[132 218  55  60  42  33] value 55

[198  62  51 177  88] value 88

[ -33 -776  569  543] value 543

[-15 -23  43  22  -4  20 -39] value -15

[[ -99  581  132  794  173]
 [ 146  325 -805  565  652]
 [  28  662  191  540 -110]] value -99

[[ 495  705 -246   43]
 [-380  492  -71 -735]
 [ 119 -698  -34 -144]] value -380

[[7507 8477 2433 1861 8132 8280]
 [1824 9483 7642 4146 3760 9351]] value 2433

[ 282 -235 -829  191 -493  510] value -235
---
Q: +0.75 +2.44 +0.14 -4.75 -6.09 -2.24 -2.81
A: -2.81
Q: +5.88 -0.54 +2.20 +1.38 -1.99
A: -1.99
Q: +3.13 -5.84 -1.92 -3.06 -5.63 +1.04
A: +1.04
Q: +4.30 +2.93 +0.18 +6.27 -2.85 -0.76
A: -0.76
Q: -0.61 +5.48 +2.84 -1.80 -3.37 -1.42
A: -1.42
Q: -5.68 -4.01 -4.19 +0.38 -5.76
A: -5.76
Q: -4.24 -1.68 -5.44 +2.53 +0.55 -0.59 -1.16
A: -1.16
Q: +5.76 +5.62 +4.91 -0.26
A: -0.26
Q: +4.42 +3.17 +4.83 -2.11
A: -2.11
---
[[ 0.38  0.81  0.21  0.37 -1.33]
 [ 0.11  0.28 -1.48  1.04 -0.81]
 [ 1.18 -1.31  1.37 -1.14 -1.25]]: 1.37

[  0.911 -12.268  -7.777  -2.341  -0.224  10.470]: -2.341

[ 1.48  1.29  1.76 -1.72  0.83 -0.50 -0.18]: 0.83

[ 0.372  1.495  0.355 -1.832  0.292  0.689]: -1.832

[[ 0.42  0.97 -0.95 -0.59  1.98 -1.52]
 [-0.18  0.44  0.76 -1.40  2.13 -0.94]
 [ 0.16  1.17  1.00 -1.23  1.98 -2.08]]: -1.23

[  15.60   52.01   45.80   70.25 -119.77 -174.41  141.03]: -119.77

[ 0.186  0.077 -0.119 -0.084  0.009]: -0.119

[[   6.98  -47.27   54.96 -168.96   -2.75   61.20   22.10]
 [ 102.85   -6.46   -7.78  -11.39   20.46  -20.29  173.40]]: 20.46

[[ -9.3  -8.3  12.8  -7.3 -19.5   3.9  -6.0]
 [ 12.5   1.1 -14.5   2.3 -10.9  -6.4  -2.6]]: -10.9

[[-0.10 -0.22 -0.01 -0.16 -0.20  0.04]
 [ 0.05 -0.10  0.13 -0.03 -0.06  0.05]]: -0.03
---
[[  6.983  22.181 -16.146   3.860]
 [  7.917  21.718 -15.760   4.065]
 [  6.921  22.294 -16.172   4.554]] >> -15.760

[[ 0.15 -0.08 -0.10  0.00 -0.10]
 [-0.16 -0.01 -0.18 -0.15 -0.03]
 [ 0.00 -0.17  0.10 -0.09 -0.17]] >> -0.15

[[  5.51 -16.78 -10.33  24.16 -19.89  12.27  -6.54]
 [-22.85 -24.50 -10.03 -11.94   1.17  16.85   1.99]
 [ 14.81   2.99  -7.10  10.11 -22.89  -1.73  -6.75]] >> 16.85

[[  2.404 -23.016   1.035  -2.143  -1.996]
 [ -3.187 -12.039  -4.025  -5.156  -8.973]
 [ -6.970  16.714  -1.673 -11.857  -7.648]] >> -5.156

[[ -10.696   48.691  102.777  -66.022 -124.442]
 [ 143.473  102.950  140.455  -35.131  -46.322]
 [ -16.149   30.805   66.719  -50.674  -98.143]] >> -35.131

[[  68.954  -18.345  159.628  200.867 -107.837]
 [-130.070  130.300  -38.541  151.713 -107.837]
 [ 154.251 -166.990   60.544 -192.365  107.072]] >> 151.713

[[ 2.1  0.0 -0.4  0.2 -0.4 -0.8 -0.6]
 [ 0.3  1.5  0.6  0.0  1.2  0.4 -0.5]
 [-0.8  0.8 -0.8  1.2 -1.5 -0.3  1.4]] >> 0.4
---
-0.07 +0.55 -0.21 -4.71 +0.88 -0.51
+0.31 +1.84 +0.58 -6.49 -2.35 -3.32
+0.46 -1.12 -0.30 +1.19 +0.70 -3.71
-> +0.88

-2.71 -1.60 -2.24 -1.78 -3.83
+3.36 +2.83 +0.60 +4.92 -2.67
-3.14 -4.83 -4.63 +1.00 -1.19
-> -1.78

-0.58 -0.77 -0.10 +0.20 +1.83 -0.08
+0.54 +2.85 -1.55 -0.50 -5.53 +0.05
-0.47 -0.46 +2.36 +0.05 +4.43 +0.16
-> +1.83

-0.56 -1.86 -1.88 +4.57 +0.48
-1.37 +0.35 +1.20 -1.78 +0.38
-4.23 -5.56 -3.38 +3.27 -1.15
-> +4.57

+2.82 +5.65 +3.37 -3.44 -1.09 +4.05
+2.26 +0.85 -0.70 +0.03 +2.31 +1.35
-0.98 +0.85 +1.37 -1.66 -2.22 -0.34
-> -1.09

+2.29 -2.60 +3.26 -3.79 -5.34 -0.65
-3.67 +2.98 +2.81 -4.12 -1.61 +5.01
-0.04 -3.89 -0.58 +2.43 +2.17 +0.02
-> -5.34
---
[[28 71 75 30 58]
 [36 80 48 62 32]
 [19 48 40 67 68]] Out: 32

[[ 12  -2 -29  -2  37 -23]
 [  6 -18 -13  11  28  20]
 [ 26  -4 -32  -3  33 -29]] Out: 20

[[8974 2694 9513 2296 6328 1474]
 [4346 1446 6461 5310 3800 9935]
 [3739 8675 7889 3988 8316 6819]] Out: 9935

[[-507 -579 -531  539  244]
 [-524 -681 -394  231 -233]
 [-914 -762 -884   63 -197]] Out: -233

[[7 3 7 8 6 7 6]
 [3 7 5 1 3 5 5]
 [7 7 3 7 5 4 7]] Out: 5

[[3 2 2 3]
 [4 3 5 1]
 [7 1 5 4]] Out: 1
